Some points:
[ 1.26 -0.54  1.72 -0.76 -2.39  0.67 -0.56 -0.14 -1.24 -0.63 -1.06 -0.3
 -0.05  0.2   1.09 -1.   -0.77  2.18 -0.96 -0.18 -0.64  0.66 -1.35  1.07]
[ 0.23 -0.02  1.11  0.66  0.33 -1.49 -0.6  -0.4  -0.25 -1.78  0.17 -0.9
  1.65 -0.48 -0.36  1.23 -0.55 -0.07 -1.59 -0.15 -2.67  1.04  0.57 -1.86]
[-0.29  0.3  -0.73 -0.04 -0.44 -0.23 -0.43 -2.03  1.4   0.87  0.98  0.21
  0.24  1.07 -0.12 -0.18 -1.34 -0.58 -0.28  0.2  -1.87 -1.59  0.9  -1.25]
[-1.6   0.14  0.37  0.29 -0.52  0.6  -0.23  0.46  0.13 -0.3  -1.09  0.09
  0.5   2.01 -0.49  1.91 -0.84  1.14  1.31 -2.2  -0.68 -1.34  0.17  0.05]
[ 0.42  2.21 -0.13  1.33  0.25  0.19 -1.02  0.52  0.24 -0.12 -0.49 -1.02
  0.68  1.43 -0.41 -0.37  0.3  -0.92 -1.    1.94 -0.86 -1.21  0.7  -0.66]
[-0.36  0.44 -1.91  0.33  0.73 -1.71  1.53 -1.31 -0.34 -0.7  -1.72 -1.04
  2.08 -0.3  -1.34  0.3   0.07  1.88 -1.15  0.21 -1.51 -0.43 -0.51 -1.38]
[ 0.22  1.45  0.8  -1.13  1.43 -1.17  0.27 -2.83 -0.1   0.6  -1.46  0.34
 -0.79  0.63  0.78 -0.75  0.82 -0.53  0.49 -0.35  0.01  2.69  0.39 -0.32]
[ 0.72 -1.49  1.01 -1.27  1.46 -1.2   0.88 -0.19  0.61 -1.58  0.53  0.4
 -0.01 -0.79  1.47  0.57  0.97 -0.62  0.73  0.92 -0.03 -0.19  0.37  1.27]
[ 0.59 -0.36 -0.05  1.21 -2.49 -0.62 -0.49 -0.76  1.43 -0.41 -0.33  0.11
  0.29  1.69 -0.67  0.75  0.02 -0.34  0.8   1.6   1.33  0.58 -0.34 -1.14]
[ 0.57  0.63  1.08  1.54 -0.5  -1.74  1.5   0.68  0.12  0.22 -0.11  0.99
 -0.73  0.36  0.83 -0.29  1.38  0.15 -1.55 -1.07 -0.91 -0.71  1.01  0.71]
[-0.74  1.18 -0.6  -0.23  0.52  0.35 -0.09  0.6   0.44 -0.84 -0.67  1.16
 -0.91 -1.49 -0.08  0.05  0.04 -1.47 -1.88 -0.11 -0.19  1.95 -0.71  2.42]
[ 0.1   2.36 -0.98 -0.18 -1.16  0.35 -0.26  1.11  2.04 -0.1   1.31 -2.05
 -0.13  0.94  0.83 -0.01 -0.28  1.88 -0.21 -2.15 -0.01  0.56  0.51 -1.11]
[-0.38  2.2   0.57 -1.24 -0.29  2.73  0.15  1.11  0.51 -0.24  0.34  1.58
 -0.77 -0.52 -1.74 -1.29  0.87 -0.77  3.43  0.16  0.73 -0.33  0.38  0.17]
[-0.25  1.01  1.22  0.31 -0.83  0.65  1.02 -0.72 -0.69  1.22 -0.38  0.87
  1.21 -0.6   2.38  0.36  0.56 -0.97  0.99 -0.55 -0.14  0.28 -1.66 -0.12]
[-1.13 -0.84  0.67  0.55 -0.37  2.48 -0.07  1.55 -0.6   0.23  0.02 -0.41
 -0.32 -0.87  0.5   0.08 -0.05  0.38 -0.59  2.21  1.05 -0.49  2.06 -0.39]
[ 0.31 -0.79  0.07  0.3  -0.77 -0.47  0.75 -1.31  0.56  0.18 -0.44 -0.14
 -0.74  0.33  1.38 -0.6   1.37 -0.25 -0.95 -0.77 -1.34 -0.91 -0.71 -0.01]
[-1.26  1.33 -0.72  0.27  0.89  0.15 -1.07 -0.75 -0.62 -1.38  1.41 -0.02
 -0.22 -0.28  1.39  1.   -0.66 -0.49  0.18 -0.76  0.92 -1.95 -0.17 -0.33]
[-1.96 -1.06 -1.19 -0.18 -1.34 -1.8  -0.21  0.53 -1.61 -0.5   1.21 -0.76
  0.03  0.84 -1.39  0.03 -0.94 -1.4   0.29 -0.98  1.13  0.82  1.16  0.52]
[-2.63 -0.65 -1.56 -0.19  0.02 -1.92 -0.33  1.41  0.64 -0.59  0.5  -1.48
 -0.34 -0.72 -0.04 -0.28 -0.84 -0.29  1.92  1.93 -0.93 -0.76  0.24  0.64]
[-1.69 -1.87 -0.69  1.6   2.62  1.11 -0.4   1.46  0.44 -1.43  1.25  1.04
 -0.23  0.53 -0.41 -0.38 -0.26  0.06 -0.15 -0.23  0.66  0.33 -1.18 -1.53]
[ 1.35 -1.73 -0.91 -1.07 -1.   -0.85  0.67 -0.11 -0.96 -1.56  0.14  0.52
 -0.47 -1.29 -1.24 -0.36  0.42 -2.31 -0.53 -1.24  0.38 -2.01 -0.23 -0.63]
[ 1.87  1.07 -0.4  -0.23 -0.18  0.28  0.32 -0.69 -0.96 -0.45  0.33  1.04
  0.57 -1.94 -0.84 -0.09  0.17  0.87 -0.34 -0.5   0.87  0.55 -0.06  1.16]
[ 0.81 -2.57 -0.79  0.1   0.37  1.86 -0.15 -1.19  0.21  0.33 -0.47  0.04
  0.24 -1.5   0.18 -0.92 -0.21 -0.1   0.43 -2.18 -0.31  0.81  1.18  1.95]
[ 0.68  0.32  1.26  0.6  -0.45  0.72  0.67 -1.64 -0.56  0.93 -0.72 -1.1
  0.49 -0.39  1.06 -0.85  0.07 -0.2   2.26 -0.41 -0.24  1.19 -1.   -0.3 ]
[-1.17 -0.54  0.41 -0.3   0.22  2.38 -0.64 -1.69 -0.78  0.23  0.56 -1.78
 -1.5   0.46 -0.94  0.31  1.05  0.19 -0.99  0.86  1.25 -0.15  0.1   0.08]
[ 1.95 -0.61 -0.54 -1.23  0.23  0.51  0.23  1.82 -1.31  0.84 -1.5   0.92
  0.23  0.75  2.43 -0.25 -0.29  0.06  0.24  1.62 -0.77  1.48  0.6  -1.  ]
[-1.07  0.97  1.08 -0.47  1.36 -0.94 -0.58 -0.61  0.57  0.66 -0.11  0.25
  0.34 -0.36  0.21 -1.   -1.72  0.71 -1.09  1.33  3.39 -1.12  0.44  0.45]
[-0.1  -0.72 -0.46 -0.55  0.36  0.76 -0.13 -0.53 -0.21 -0.21  1.67  0.22
  0.91  0.58 -0.82  0.6  -0.19  1.62  0.12  2.79  0.47  0.   -0.26  1.6 ]
[ 1.26 -0.1   1.92 -1.06  1.39  0.02  0.05  2.06 -0.16  2.59 -0.54 -0.27
  1.74  0.63 -0.23 -0.73  1.13 -0.91 -0.24 -0.8  -1.27 -0.24 -0.92  0.84]
[ 0.6  -1.36 -1.19  0.79  0.53 -0.71 -1.25  1.3   0.55 -0.2   0.29 -1.26
  0.78  0.16 -0.68  1.14  0.78 -0.26  0.42 -1.09  2.97 -0.52  0.48 -0.24]
[-0.17 -1.17 -0.07 -0.42 -1.77  0.11  1.34  1.35  1.01  0.62 -0.81  0.68
 -0.05 -0.23 -0.13  0.18  0.04 -0.71 -1.69 -1.07 -0.26  1.16 -1.43 -1.11]
[ 0.08  0.23 -0.24  0.62 -1.47 -2.06 -1.41  0.06  0.06  2.26  0.67  2.35
 -1.68  0.12 -0.74 -0.8   1.39  2.1   1.64 -0.38 -0.95 -0.48 -0.06 -0.36]
[ 2.17  0.44  0.02  0.45  1.61 -0.8   0.99  1.02 -0.96 -0.03 -0.1  -1.11
 -2.29 -1.45 -0.55  0.23 -1.13  0.18  1.16  0.52 -0.15  0.11 -1.14  0.47]
[-0.39  0.14 -0.18 -0.41  1.62  1.81 -0.43 -0.15  0.4   1.29  0.62  0.83
 -0.75  0.5  -1.32  1.41 -1.38 -0.2  -1.21  0.89  0.57  0.24  0.46  0.33]
There is one direction along which these points spread out most. Take the direction at right angles to it along which they spread out most. Go by this last direction. For each point below, how far along it does it lie, from 0 to 99? 50 is the average, and the first point above lies past it. One standard deviation of the points above along it is 16.
[ 0.6  -1.36 -1.19  0.79  0.53 -0.71 -1.25  1.3   0.55 -0.2   0.29 -1.26
  0.78  0.16 -0.68  1.14  0.78 -0.26  0.42 -1.09  2.97 -0.52  0.48 -0.24] -> 46
[-2.63 -0.65 -1.56 -0.19  0.02 -1.92 -0.33  1.41  0.64 -0.59  0.5  -1.48
 -0.34 -0.72 -0.04 -0.28 -0.84 -0.29  1.92  1.93 -0.93 -0.76  0.24  0.64] -> 39
[ 0.31 -0.79  0.07  0.3  -0.77 -0.47  0.75 -1.31  0.56  0.18 -0.44 -0.14
 -0.74  0.33  1.38 -0.6   1.37 -0.25 -0.95 -0.77 -1.34 -0.91 -0.71 -0.01] -> 38
[-0.1  -0.72 -0.46 -0.55  0.36  0.76 -0.13 -0.53 -0.21 -0.21  1.67  0.22
  0.91  0.58 -0.82  0.6  -0.19  1.62  0.12  2.79  0.47  0.   -0.26  1.6 ] -> 62
[-1.6   0.14  0.37  0.29 -0.52  0.6  -0.23  0.46  0.13 -0.3  -1.09  0.09
  0.5   2.01 -0.49  1.91 -0.84  1.14  1.31 -2.2  -0.68 -1.34  0.17  0.05] -> 34
[ 0.1   2.36 -0.98 -0.18 -1.16  0.35 -0.26  1.11  2.04 -0.1   1.31 -2.05
 -0.13  0.94  0.83 -0.01 -0.28  1.88 -0.21 -2.15 -0.01  0.56  0.51 -1.11] -> 30
[ 1.95 -0.61 -0.54 -1.23  0.23  0.51  0.23  1.82 -1.31  0.84 -1.5   0.92
  0.23  0.75  2.43 -0.25 -0.29  0.06  0.24  1.62 -0.77  1.48  0.6  -1.  ] -> 62
[-0.74  1.18 -0.6  -0.23  0.52  0.35 -0.09  0.6   0.44 -0.84 -0.67  1.16
 -0.91 -1.49 -0.08  0.05  0.04 -1.47 -1.88 -0.11 -0.19  1.95 -0.71  2.42] -> 67
[ 0.42  2.21 -0.13  1.33  0.25  0.19 -1.02  0.52  0.24 -0.12 -0.49 -1.02
  0.68  1.43 -0.41 -0.37  0.3  -0.92 -1.    1.94 -0.86 -1.21  0.7  -0.66] -> 36
[-0.36  0.44 -1.91  0.33  0.73 -1.71  1.53 -1.31 -0.34 -0.7  -1.72 -1.04
  2.08 -0.3  -1.34  0.3   0.07  1.88 -1.15  0.21 -1.51 -0.43 -0.51 -1.38] -> 13
